data = [[-1.15, 0.58, 1.42, 0.51, -0.75, -0.35, 0.24, -0.03, -0.81, -0.09, -0.01], [0.30, -0.02, 2.68, -3.14, 3.67, 0.55, -2.42, 1.72, -0.83, -0.03, -2.06], [-0.18, -1.63, 1.32, -5.08, -2.28, -2.07, -3.19, 0.17, 2.10, -1.92, 0.57], [1.67, -0.79, -4.48, 2.03, -1.29, 0.38, 1.74, -1.25, 1.74, 0.36, 1.50], [0.52, 0.58, 0.15, 0.86, 2.80, 1.28, 0.37, 0.66, -1.10, 0.89, -1.14], [-1.19, 0.64, -1.04, 3.34, -3.33, -0.55, 2.38, -1.40, -0.20, 0.11, 1.57]]
data[0, 0] -> -1.15
data[4, -2] -> 0.89
data[3, 8] -> 1.74
data[2, 10] -> 0.57
data[-4, -9] -> 1.32
data[-1, 6] -> 2.38
data[2, 1] -> -1.63
data[-3, -10] -> -0.79
data[-5, -5] -> -2.42
data[-6, 5] -> -0.35
data[-4, 9] -> -1.92
data[-3] -> [1.67, -0.79, -4.48, 2.03, -1.29, 0.38, 1.74, -1.25, 1.74, 0.36, 1.50]
data[-2, 7] -> 0.66
data[:, -3] -> [-0.81, -0.83, 2.10, 1.74, -1.10, -0.20]
data[1, -3] -> -0.83
data[3, 7] -> -1.25
data[:, -4] -> [-0.03, 1.72, 0.17, -1.25, 0.66, -1.40]
data[-2, -9] -> 0.15
data[-5, -11] -> 0.30
data[-4, -11] -> -0.18
data[-4, -7] -> -2.28
data[3, -8] -> 2.03
data[5] -> [-1.19, 0.64, -1.04, 3.34, -3.33, -0.55, 2.38, -1.40, -0.20, 0.11, 1.57]
data[-6] -> [-1.15, 0.58, 1.42, 0.51, -0.75, -0.35, 0.24, -0.03, -0.81, -0.09, -0.01]
data[-6, 6] -> 0.24
data[4, 1] -> 0.58
data[:, -5] -> [0.24, -2.42, -3.19, 1.74, 0.37, 2.38]
data[:, -7] -> [-0.75, 3.67, -2.28, -1.29, 2.80, -3.33]
data[:, -6] -> [-0.35, 0.55, -2.07, 0.38, 1.28, -0.55]
data[-4, 8] -> 2.10
data[3, 4] -> -1.29
data[4] -> [0.52, 0.58, 0.15, 0.86, 2.80, 1.28, 0.37, 0.66, -1.10, 0.89, -1.14]
data[0, -1] -> -0.01
data[3, -11] -> 1.67
data[-6, -7] -> -0.75

W = [-0.43 -3.50 -0.97 -1.12 -0.45 -4.79  1.77 -0.61]
W[0]	-0.43
W[5]	-4.79
W[-5]	-1.12
W[-4]	-0.45
W[2]	-0.97

grid = (3.43, -4.87, 3.20, -4.50, -1.84, -0.05, 4.17, 1.53, -1.84, -4.40)
grid[0] -> 3.43
grid[4] -> -1.84
grid[7] -> 1.53
grid[8] -> -1.84
grid[2] -> 3.20
grid[3] -> -4.50
grid[5] -> -0.05

A = [ 3.10 -2.49 -5.71  1.71  4.95]
A[0]	3.10
A[1]	-2.49
A[2]	-5.71

M = ((4.64, 0.17, 1.68, 0.17, 1.86, -2.35, 1.99, -2.37, 1.95, 1.81, -4.81, -1.89), (-2.04, 0.48, 3.00, 0.49, 2.99, -3.42, 2.80, -2.96, 3.20, 2.52, 2.08, -3.15), (-4.44, -0.45, -1.75, -0.31, -1.85, 2.31, -2.13, 1.69, -2.02, -2.06, 4.73, 1.63), (-2.61, -0.22, -2.95, -0.11, -3.44, 3.70, -3.66, 3.61, -3.27, -3.45, 3.11, 3.06), (-4.05, 0.30, -0.20, 0.09, -0.55, 0.78, 0.13, 1.17, -0.14, 0.07, 5.61, 0.67))
M[0][0]	4.64
M[1]	[-2.04, 0.48, 3.00, 0.49, 2.99, -3.42, 2.80, -2.96, 3.20, 2.52, 2.08, -3.15]
M[3]	[-2.61, -0.22, -2.95, -0.11, -3.44, 3.70, -3.66, 3.61, -3.27, -3.45, 3.11, 3.06]
M[:, 9]	[1.81, 2.52, -2.06, -3.45, 0.07]
M[1][10]	2.08
M[4][6]	0.13
M[:, 6]	[1.99, 2.80, -2.13, -3.66, 0.13]
M[0][8]	1.95
M[:, 7]	[-2.37, -2.96, 1.69, 3.61, 1.17]
M[0][7]	-2.37
M[0][9]	1.81
M[0][10]	-4.81
M[2][7]	1.69
M[:, 4]	[1.86, 2.99, -1.85, -3.44, -0.55]
M[0][5]	-2.35
M[4][3]	0.09
M[3][9]	-3.45
M[:, 3]	[0.17, 0.49, -0.31, -0.11, 0.09]
M[4][0]	-4.05
M[:, 5]	[-2.35, -3.42, 2.31, 3.70, 0.78]
M[3][8]	-3.27
M[0]	[4.64, 0.17, 1.68, 0.17, 1.86, -2.35, 1.99, -2.37, 1.95, 1.81, -4.81, -1.89]
M[2]	[-4.44, -0.45, -1.75, -0.31, -1.85, 2.31, -2.13, 1.69, -2.02, -2.06, 4.73, 1.63]
M[0][1]	0.17
M[2][0]	-4.44
M[2][2]	-1.75
M[1][0]	-2.04
M[0][3]	0.17
M[4]	[-4.05, 0.30, -0.20, 0.09, -0.55, 0.78, 0.13, 1.17, -0.14, 0.07, 5.61, 0.67]
M[:, 2]	[1.68, 3.00, -1.75, -2.95, -0.20]
M[:, 0]	[4.64, -2.04, -4.44, -2.61, -4.05]

a =
 2.94   1.55  -1.02   1.55   2.28  -3.01  -0.48  -0.15  -2.54   1.58   5.70  -3.74   1.59   0.87
 3.58   3.21   1.29  -1.07   2.02  -2.73   1.85   0.99  -3.19   1.92   4.80  -2.67   0.94  -0.47
 3.29   2.55   0.21   0.19   2.17  -3.10   0.78   0.30  -2.79   1.71   5.70  -3.23   1.32   0.25
 2.06  -0.62  -3.33   3.02   2.44  -1.82  -2.99  -0.35  -2.58   1.62   3.45  -4.26   1.68   1.59
 1.60  -2.79  -3.94   1.03   1.93   0.11  -4.42   0.21  -3.87   2.22  -2.39  -3.42   0.58   0.61
a[0,0] = 2.94
a[3,12] = 1.68
a[0,3] = 1.55
a[:, 6] = [-0.48, 1.85, 0.78, -2.99, -4.42]
a[:, 10] = [5.70, 4.80, 5.70, 3.45, -2.39]
a[0,6] = -0.48
a[1,7] = 0.99
a[4,12] = 0.58
a[:, 7] = [-0.15, 0.99, 0.30, -0.35, 0.21]
a[4,2] = -3.94
a[:, 5] = [-3.01, -2.73, -3.10, -1.82, 0.11]
a[3,1] = -0.62
a[1] = [3.58, 3.21, 1.29, -1.07, 2.02, -2.73, 1.85, 0.99, -3.19, 1.92, 4.80, -2.67, 0.94, -0.47]
a[0,11] = -3.74
a[1,4] = 2.02
a[:, 1] = [1.55, 3.21, 2.55, -0.62, -2.79]
a[:, 8] = [-2.54, -3.19, -2.79, -2.58, -3.87]
a[1,11] = -2.67
a[4,5] = 0.11
a[3] = [2.06, -0.62, -3.33, 3.02, 2.44, -1.82, -2.99, -0.35, -2.58, 1.62, 3.45, -4.26, 1.68, 1.59]
a[4,3] = 1.03
a[1,8] = -3.19
a[:, 11] = [-3.74, -2.67, -3.23, -4.26, -3.42]
a[4,6] = -4.42
a[3,2] = -3.33
a[3,10] = 3.45
a[3,9] = 1.62
a[1,13] = -0.47
a[3,5] = -1.82
a[1,9] = 1.92
